In the rows, 128 means zero.
One hidden turn or mirror swaps the rows below in pairs. Which row is each named row swapped with?
The rows were stretched afterwards, more along some directions than others.
Lofa: [135 106 110 107 107 147 154 134 139 142 113 132  93 120 110 136 131 140
 113 120 102 126 112 119 136 139 141 107 107]
zeguz: [114  62 122 111 142 120 191 125 117 113 104 159  96 113 121 126 132 134
 149 112 111 151 135 133 127 153 123 133 158]
nidub: [145  95 122 136 141 112 134 141  80 144 148 119 129  72  94 123 129 109
 134 119 110 139 147 108 101 123 111 158 130]
Lanis: [111  87 132 103 111 115 167 141 120 146 108 129 112 110 135  98 121 146
 113 106 105 134 131 134 125 153 108 142 121]
ribo: [135  90 136 132 100  98 155  99 136 170 148 121 110 101 108 167 133 149
 145 112 122 130 130  99 137 150 107 130 169]
Sodef: [139  84 119 119 124 137 186 102 107 127 120 143 107  82 107 120 105 140
 119 139 108 155 126 133 110 159 122 140 140]
Guso: [124  98 130 119 139 114 169 151 112 132 119 143 105  97 104 128 112 114
 152 110  86 144 159 122 135 122 104 125 153]
puf: [137  92 112 157 121 101 143 119 119 104 120 123 140  92  79 163 163 145
 166 106  94 144 137 104 118 128  92 131 131]
Sir: [ 97  91 143 124 132 129 161 130 128 152 115 122 132  98 126 128 122 101
 135 116 127 124 156 123 137 127 101 148 107]
Dulez: [127  83 149  86 129 148 191 134 132 142  73 134 119 100 129 115 134 117
 131 119 100 125 140 104 139 126 135 133 123]
mifik: [115 100 164 105  78 114 187 105 132 141 115 115 131  81  89 144 115  93
 121 103  90 126 136  93 143 136  89 127 150]
soka: [118  75 151 124  94 133 178 129 106 100  98 140 139  99  79 128 146 108
 119 103 120 120 133  91 112 124  88 148 136]
lobef: [163 115 127 105 141 168 181 141  95 115 132 145 121 118 114 123  95  98
 121  87  77 125 138 152 103 131 110 142 138]
kila: [137  71 106 130 134 116 189 117 118 130 111 144 107 108  88 135 177 100
 159 114  86 124 160 111 120 118 131 142 131]
Kov: [130  89 130 124 121 110 164 145 133 139 133 145 126  97 118 136 131 140
 115  90 155 147 131 136 117 141 123 173 148]
dos: [109  84 111  99 106 128 188 129 129 118 111 144 100 110  83 123 137 127
 148 127  99 118 115  79 138 154 137  90 124]
Feru: [154 118 107 149 139 149 167 119 125 138 125 124 132  80  76 147 127 106
 144 143  96 145 150  92 125 116 113 155 138]
munev: [125  67 146 120 107 113 199 114 137 129 113 130  92  75 119 141 177 119
 133 111 115 154 145  89 101 145 126 129 147]
lodev: [159 126 117 119 123 170 143 120 115 117 150 114 135 108 107 136 118 116
 128 115  90 122 141 108 111 144 122 127 126]
bipe: [137  94 118 115 116 107 207 152 127 111 110 131 107 113  71 144 160 117
 149  83 102 145 139  99 134 127 112 154 153]
Vufuv: [124  76 131 113  90 136 187 108 141 114 106 124 138 107  99 139 137 131
 113 102  94 151 114 100 133 155  96 143 124]
gazaz: [126  98 103 103  98 118 185 158 153 125 106 130 105 122  95 113 116 149
 138 105  81 134 136  91 153 133 114 126 123]
doda: [125  85 132 126 113 128 155 142  99 122  93 143 126  99  72 122 141 120
 147 122  92 122  99  99 143 100  98 140 128]
fubi: [110 101 141 132 122  88 151 138 118 121 144 155 125  90  94 138 164 115
 131  86  87 127 136 126  97 145  94 147 140]
Sor: [117  74 125 156 127  89 169 104 103 124 130 135  98  65  91 137 172 142
 163 132 126 153 136  84 111 128 110 123 149]
rabav: [105  55 135 137 102  80 158 108 112 131  96 132 145  66 105 139 160 121
 140 102 131 154 147  96 116 118  98 158 131]
vota: [116  80 122 116 118 111 191 124 129 131 136 138  85 101 119 120 126 134
 132 108 107 175 137 125 114 156  99 141 157]
zalo: [172  97 129 103  87 153 165 137 136 138 102 147  99 126  91 131 137 134
  88 103  71 119 109 140 114 137  98 159 148]
nug: [104 109 137 139  73 112 152 136 132 142 100 118 142  86  80 133 135 138
 141 119  87 148 150  84 158 130  80 136 139]
Sibid: [109  93 139 119 123 102 149 110 119 126 138 143 112  91 124 143 156 101
 137  94  76 107 155 108  99 131 110 106 135]
Lik: [123  85 140 123  80 122 184 113 121 107 102 134  99  94  98 138 144 144
 111 103 125 155 106  94 116 141 114 120 157]
Kizef: [144  73 111 132 130 127 162 135 100 126 118 141 120  91 116 122 157 139
 118 115 127 139 135 115  91 144 136 168 127]
lume: [143  92 110 136 126 130 142 129 118 113 154 138 103 106  96 135 157 152
 133 119 127 156 103 121  93 143 118 135 140]
fugok: [115 119 115 109 127 141 156 131 143 129 122 121 112 119 107 142 147 131
 119 128 116 120 138 108 131 146 136 109 101]
vonu: [144 123 132 112 103 108 145 152 121 144 143 114 141 115 105 147 117 129
 127  70 105 124 126 112 124 127  90 163 150]
dovu: [120  87 118 150 103 106 180 119 117  89 131 144  98  82  76 144 146 127
 146 120 123 136 135 101  95 151 108 122 153]
sipi: [153 101 124 125 129 132 189 120 133 142  89 137  84 102  70 142 125 134
 119 162 135 129 119 121 145 141 128 160 149]
Korur: [131 121 114 107 152 110 157 116 128 153 131 133 116  95 115 132 140 108
 133 135  98 121 145 132 113 134 126 146 119]
fefo: [159  86 138 123 145 128 187 134  95 134 104 122 130  75 113 128 145 106
 152 118 104 138 169 100 117  96 109 196 161]
gilag: [125 104 116 109 118 120 171 147 114 113  92 134 119  96 120 118 159 128
 133 114 123 133 145  91 100 119 126 142 126]
refi: [138  71 135 146  93 117 161 105 142 147 119 123 110  87  76 163 165 153
 139 123 101 151 125 100 134 139  86 142 151]
Kom: [126 120 121  88 127  78 165 139 130 135 136 130 105 101 123 135 164 150
 141  94 110 143 133 119 101 148 126 128 152]
Dipe: [126  94 144 100  82 136 183 114 144 174 116 125 116  85  87 147 142 112
 112 131 105 115 120 101 132 133 120 146 107]
pova: [114 103 104 136 137 142 153  98  95 130 134 130 137  76  97 130 116 104
 158 162 119 119 144 100 110 123 121 116 104]
Gam: [128  95 156 112  93  80 163 136 130 153 131 132 104  92 121 131 107 133
 120  93  86 145 117 126 127 148  88 127 131]
mabi: [157  90 115 128 127 124 179 133 125 124 146 151  90 122  85 147 136 147
 131 115 124 131 100 134 103 142 128 124 155]
tave: [181  73 126 129 141 142 162 113 105 139  96 128 101  87  99 143 151 123
 135 160 131 127 141 111 119 115 133 179 144]
val: [130 107 112 133 141 121 189 143 115 121 141 137 126 113 126 142 105 122
 153  85 110 143 172 133 110 150 116 147 146]
ziro: [145  85 136  96 129 148 204 122 121 122  90 119 112 106  95 139 164 129
 133 135 150 152 132  87 127 132 155 142 138]
motiz: [103 115 114 130 116 105 138 142 121 135 104 122 118  88  94 126 145 151
 144 127  81 148 147  78 144 131 100 133 122]
Ruz: [ 97  90 127  93  98 118 194 151 128 136  96 129 113 115 116 112 124 127
 152  91 118 160 128  98 139 133 124 117 122]
Maduk: [154  67 137 112  86  89 199 133 132 139 111 143  99 111  81 155 144 123
 117  91  74 126 119 129 116 159  99 126 149]
kuz: [113 106 123 105 124 121 159 165 127 156 133 132 124  99 142 106 120 135
 133 100 139 156 165 110 118 122 128 162 138]
Tula: [152  89 107 110 130 102 152 139 100 157 121 135  94  93  99 128 115 135
 162 140 101 131 111 113 132 132 122 134 141]
Detu: [104  95 120 144  98 114 186 129 154 119 127 131 125  99  91 141 109 117
 152 109 101 145 157  90 151 146 106 115 112]
lovok: [133  96 123 106 110 151 158 107 123 138 108 110 132  89 117 136 135 130
 147 142  77 136 157  86 130 134 128 127 108]
ras: [125 107 125 115 136 122 176 142 110 106 114 131  86  79 121 104 141 115
 125 119 116 146 163  90 109 144 127 159 151]
Nutov: [123  94 119 119 128  71 190 137 132 129 148 134  99  81 114 127 149 129
 176  96  85 123 172  86 119 143 104 133 166]
Kipe: [135  92 161  86 110 130 213 135 129 139  79 118  89 108 107 131 108 130
 121 108 124 159 112 102 147 139 125 128 149]
Gon: [136 107 121 119 149 144 182 144  99 100 117 147 112 108 111 123 143 104
 144 109 106  98 155 116 100 110 133 142 144]
tevez: [ 83 116 127 122 109  97 179 147 148 158 153 124  92  93 108 124  97 122
 137  96  98 136 145 102 149 161 115  99 119]
susim: [135 112 144 106 106 103 176 142 125 135 131 139  91 103 112 139 129 132
  89  88  76 124 137 134 110 159 105 149 170]
risek: [132  82 144  91  97 100 190 128 137 136 128 132 103 103  90 153 143 111
 148  94  69 126 117  73 144 151 110  94 132]
kog: [159  97 139 103  81 128 187 106 143 135 122 130  92 108  73 143 133 118
 106 127  91 119 116 108 125 157 107 111 158]
kas: [125 109 132 119 134  92 167 143 116 133 120 145 124  93 118 132 137 112
 148 114  87 130 170 125 112 129 113 173 153]
biz: [131 109 136 126 144 133 177 109 116 131 128 122 146  75 103 137 149 110
 149 136 135 151 152 100 113 138 135 135 139]
dig: [120  70 116 121 131 121 171 149 108 136 124 159 131 111 120 128 131 123
 146  80 102 155 127 121 112 113 110 148 120]
Tuva: [116 101 121  98 159 149 171 149 109 143 118 120 126  90 125 101 141 118
 134 132 146 129 158 115 122 125 139 183 133]

dos swaps with Kizef
mifik swaps with fefo
zeguz swaps with Lanis
Tuva swaps with Vufuv
susim swaps with doda
Lofa swaps with mabi
zalo swaps with sipi
Lik swaps with Gon

One hidden turn or mirror swaps the rows below in pairs. Which row is each named row swapped with?
The rows were stretched afterwards, more along some directions than others.
Peg: [140 152 151 152 151 122 103 123 118 177 177 151 131 108 124 121 160]
Gar: [137 135 141 144 148 148 130 122 156 139 150 154 119 109 130 132 137]
Goba: [174 149 125 140 134 111 151 149 120 187 180 168 114 144 148 102 139]
Tob: [140 140 132 144 126 128 136 162 127 124 148 148 131 104 153 113 117]
zule: [146 139 126 144 120 136 147 147 125 127 142 155 133 121 161 116 117]
gov: [141 143 132 141 128 130 132 137 148 136 132 129 132 115 144 128 111]
Zagur: [155 142 118 153 137 121 132 162 116 131 144 155 131 119 144 115 109]
begid: [135 175 129 146 135 126 110 150 100 133 155 147 145  85 124 145 122]
Vilef: [188 135 111 153 161 107 133 152 136 171 176 175 109 157 130 105 148]
fabak: [135 170 137 150 140 127  99 145  97 139 158 142 144  78 122 144 121]
Gesad: [176 143 145 143 159 118 118 141 124 174 157 168 107 102 107 143 136]
zofot: [181 142 108 148 143 111 155 150 129 176 166 167 118 175 133 101 141]
kiv: [137 153 150 147 158 120 101 120 123 170 176 150 131 118 126 119 162]
Levot: [149 132 130 153 139 126 135 170 138 127 132 160 125 109 143 129 112]
Renil: [163 154 117 144 131 124 133 156 108 134 162 158 135 122 145 108 103]
lema: [137 159 151 146 155 120 107 121 118 174 177 153 130 112 127 124 159]
moner: [131 148 158 149 152 123 101 124 126 168 176 147 135 108 124 122 156]
lugod: [164 150  97 160 143 127 136 132 141 166 169 155 127 167 117 119 123]
gelig: [151 140 142 146 143 127 124 147 153 146 134 151 121 101 130 138 114]
fimug: [128 167 142 147 140 124 106 150  95 136 153 154 141  78 117 146 120]
dagi: [151 154 133 143 135 122 126 145 137 153 148 142 127  99 138 131 104]
Lutib: [169 145 121 144 143 108 150 151 123 173 165 174 119 163 133 102 140]
ruv: [177 136 142 145 164 115 113 139 126 176 159 174 104 107  99 142 139]
Bug: [137 155 150 147 157 119 103 123 113 170 185 156 130 109 119 121 156]
mefug: [158 155 112 149 114 130 147 166 105 142 156 158 134 121 148 121  99]
getev: [180 140 112 153 156 101 137 152 121 175 168 171 114 160 128 102 144]
napip: [174 149  95 149 143 120 137 127 143 164 167 146 123 172 124 114 136]
Nozi: [132 169 136 149 139 125 104 150  98 132 144 148 144  86 122 148 121]
Dus: [131 155 151 149 151 122 108 126 122 171 170 148 133 111 123 128 158]
fut: [128 138 150 142 139 149 129 116 154 138 154 147 125 108 135 126 135]
kisit: [163 146 120 145 128 126 139 160 121 136 150 148 134 119 151 111 103]
zek: [181 140 113 149 147 103 134 157 116 171 179 170 114 151 125 103 147]
Toti: [171 144 107 155 153 130 129 129 157 161 169 158 119 156 121 117 135]
tuk: [133 170 138 148 132 128 106 148  97 138 150 146 143  72 128 144 122]
saf: [177 153 135 140 153 113 119 139 117 173 165 168 108 109 106 138 135]
vog: [140 139 143 145 146 148 131 120 153 145 154 151 121 112 132 131 138]
zuru: [189 145 117 140 141 103 146 148 114 177 168 176 111 149 140 109 146]
dak: [132 169 138 151 138 127 103 146  93 137 151 149 145  82 121 149 117]

Zagur swaps with getev
fabak swaps with Dus
lema swaps with dak

